Each row has a name. Each question is about the rows just above it.

J_768: [-0.03 -0.22 -0.03 -0.22  0.47 -1.30 -0.49  0.37]
J_835: [ 0.20  1.51 -0.01 -0.95  2.06 -5.41 -2.07  1.47]
J_744: [ 0.01  0.05  0.30  0.02  2.05 -5.42  0.05 -0.02]
J_756: [-0.14 -0.95 -0.44 -0.95  2.05 -5.41 -2.07  1.47]
J_239: [-0.14 -0.97 -0.45 -0.95  2.05 -5.41  0.05 -0.03]
After [ 0.20  1.51 -0.01], its row goes on with => [-0.95  2.06 -5.41 -2.07  1.47]
The rest of the row after [ 0.47 -1.30]: => [-0.49  0.37]
The rest of the row after [-0.97 -0.45]: => [-0.95  2.05 -5.41  0.05 -0.03]
The rest of the row after [-0.45 -0.95  2.05 -5.41]: => [ 0.05 -0.03]
Go on from [-0.45 -0.95  2.05] to the end of its row. => [-5.41  0.05 -0.03]
Go on from [-0.95  2.06 -5.41 -2.07] to the end of its row. => [1.47]

J_386: [ 2.71 -0.29 -4.85 -0.88  3.72  3.53  4.78  2.00 -8.94 -2.28 -2.88  0.98]
J_856: [-1.46 -2.42 -1.56 -0.29  7.13 -4.42 -3.24  2.44  0.53 -2.28 -2.88  0.97]
J_213: [-1.37 -2.41 -1.56 -0.29  7.13  1.22 -1.39 -2.66 -4.54  8.52  3.64 -0.09]
J_854: [-3.95  0.78 -2.03 -0.89  3.72  3.53  4.78  2.00  0.53 -2.27 -2.88  0.97]
Go on from [-4.54  8.52] to the end of its row. => [ 3.64 -0.09]
After [-2.41 -1.56 -0.29  7.13], its row goes on with => [ 1.22 -1.39 -2.66 -4.54  8.52  3.64 -0.09]
Go on from [-2.41 -1.56] to the end of its row. => [-0.29  7.13  1.22 -1.39 -2.66 -4.54  8.52  3.64 -0.09]
The rest of the row after [-2.42 -1.56]: => [-0.29  7.13 -4.42 -3.24  2.44  0.53 -2.28 -2.88  0.97]
The rest of the row after [-1.39 -2.66 -4.54  8.52]: => [ 3.64 -0.09]
The rest of the row after [-2.42 -1.56 -0.29]: => [ 7.13 -4.42 -3.24  2.44  0.53 -2.28 -2.88  0.97]
The rest of the row after [-0.88  3.72  3.53  4.78  2.00]: => [-8.94 -2.28 -2.88  0.98]

J_604: [-3.32  3.34 -9.01  1.11]
J_218: [ 1.32  3.92 -1.56  4.30]
J_200: [-3.33  3.34 -9.01  1.11]
Go on from [ 3.92 -1.56] to the end of its row. => [4.30]
The rest of the row after [-3.33  3.34 -9.01]: => [1.11]
After [-3.32  3.34], its row goes on with => [-9.01  1.11]
The rest of the row after [-3.33  3.34]: => [-9.01  1.11]

J_153: [-5.89  2.38 -0.93 -0.43  0.88]
J_70: [-5.30 -1.12 -4.10  0.28  1.17]
J_216: [-5.89  3.48 -0.93 -0.43  0.88]
J_254: [ 0.22 -2.04 -1.70  1.87  0.97]
J_117: [ 0.35 -1.98 -2.80 -0.63  4.69]
J_374: [-5.30 -1.12 -4.10  0.28  5.31]
J_48: [-1.50 -4.08 -7.78 -1.38  4.79]
J_41: [-0.93 -0.11 -3.58  1.55 -2.94]
J_691: [ 1.87 -1.12 -4.10 -0.43  0.89]
J_909: [ 0.59  2.83  2.37 -2.18 -4.69]
After [ 2.38 -0.93], its row goes on with => [-0.43  0.88]
After [-0.93 -0.11 -3.58], its row goes on with => [ 1.55 -2.94]
Go on from [-2.04 -1.70  1.87] to the end of its row. => [0.97]

J_685: [ 2.97  2.99 -1.52 -0.94 -2.21  2.27 -0.18 -3.48 -3.92  2.61  3.76 -4.32
  2.75  0.70  2.34 -5.03 -6.27 -0.88 -0.36  0.51  1.82  2.65 -3.29 -5.49
 -0.32  4.55 -2.09 -0.05 -5.06  3.79  7.95 -6.23]
J_408: [ 2.97  2.99 -1.52 -0.94 -2.21  2.27 -0.18 -3.48 -3.92  2.61  3.76 -4.32
  2.75  0.70  2.34 -5.03 -6.27 -0.88 -0.36  0.51  1.82  2.65 -3.29 -5.49
 -0.32  4.55  0.32  3.79  3.58 -2.48 -1.74  1.52]
J_90: [ 2.21  2.01  1.93 -2.28 -3.50  0.23 -3.22 -0.27 -0.12  1.20  1.92 -1.91
  1.08  1.53  1.42 -0.71 -0.36 -1.46  3.24  1.84  2.96  1.47 -0.62 -0.91
 -0.06  2.65 -1.23 -2.13 -1.34  2.47  5.21 -0.48]
J_786: [ 0.58  2.37 -1.34  0.48 -3.50  0.24 -3.22 -0.27 -0.12  0.73 -0.09  2.35
  0.73 -1.55 -0.20  1.09  0.49  4.30 -1.98  0.49 -0.22 -0.20 -0.39  0.13
  4.67 -0.25  3.20 -3.63  0.03  1.47  3.27  0.27]
The rest of the row after [ 4.55 -2.09 -0.05]: => [-5.06  3.79  7.95 -6.23]
Go on from [-0.91 -0.06] to the end of its row. => [ 2.65 -1.23 -2.13 -1.34  2.47  5.21 -0.48]
The rest of the row after [-3.50  0.24 -3.22 -0.27 -0.12]: => [ 0.73 -0.09  2.35  0.73 -1.55 -0.20  1.09  0.49  4.30 -1.98  0.49 -0.22
 -0.20 -0.39  0.13  4.67 -0.25  3.20 -3.63  0.03  1.47  3.27  0.27]
The rest of the row after [-0.62 -0.91 -0.06  2.65 -1.23]: => [-2.13 -1.34  2.47  5.21 -0.48]
The rest of the row after [-3.50  0.24]: => [-3.22 -0.27 -0.12  0.73 -0.09  2.35  0.73 -1.55 -0.20  1.09  0.49  4.30
 -1.98  0.49 -0.22 -0.20 -0.39  0.13  4.67 -0.25  3.20 -3.63  0.03  1.47
  3.27  0.27]

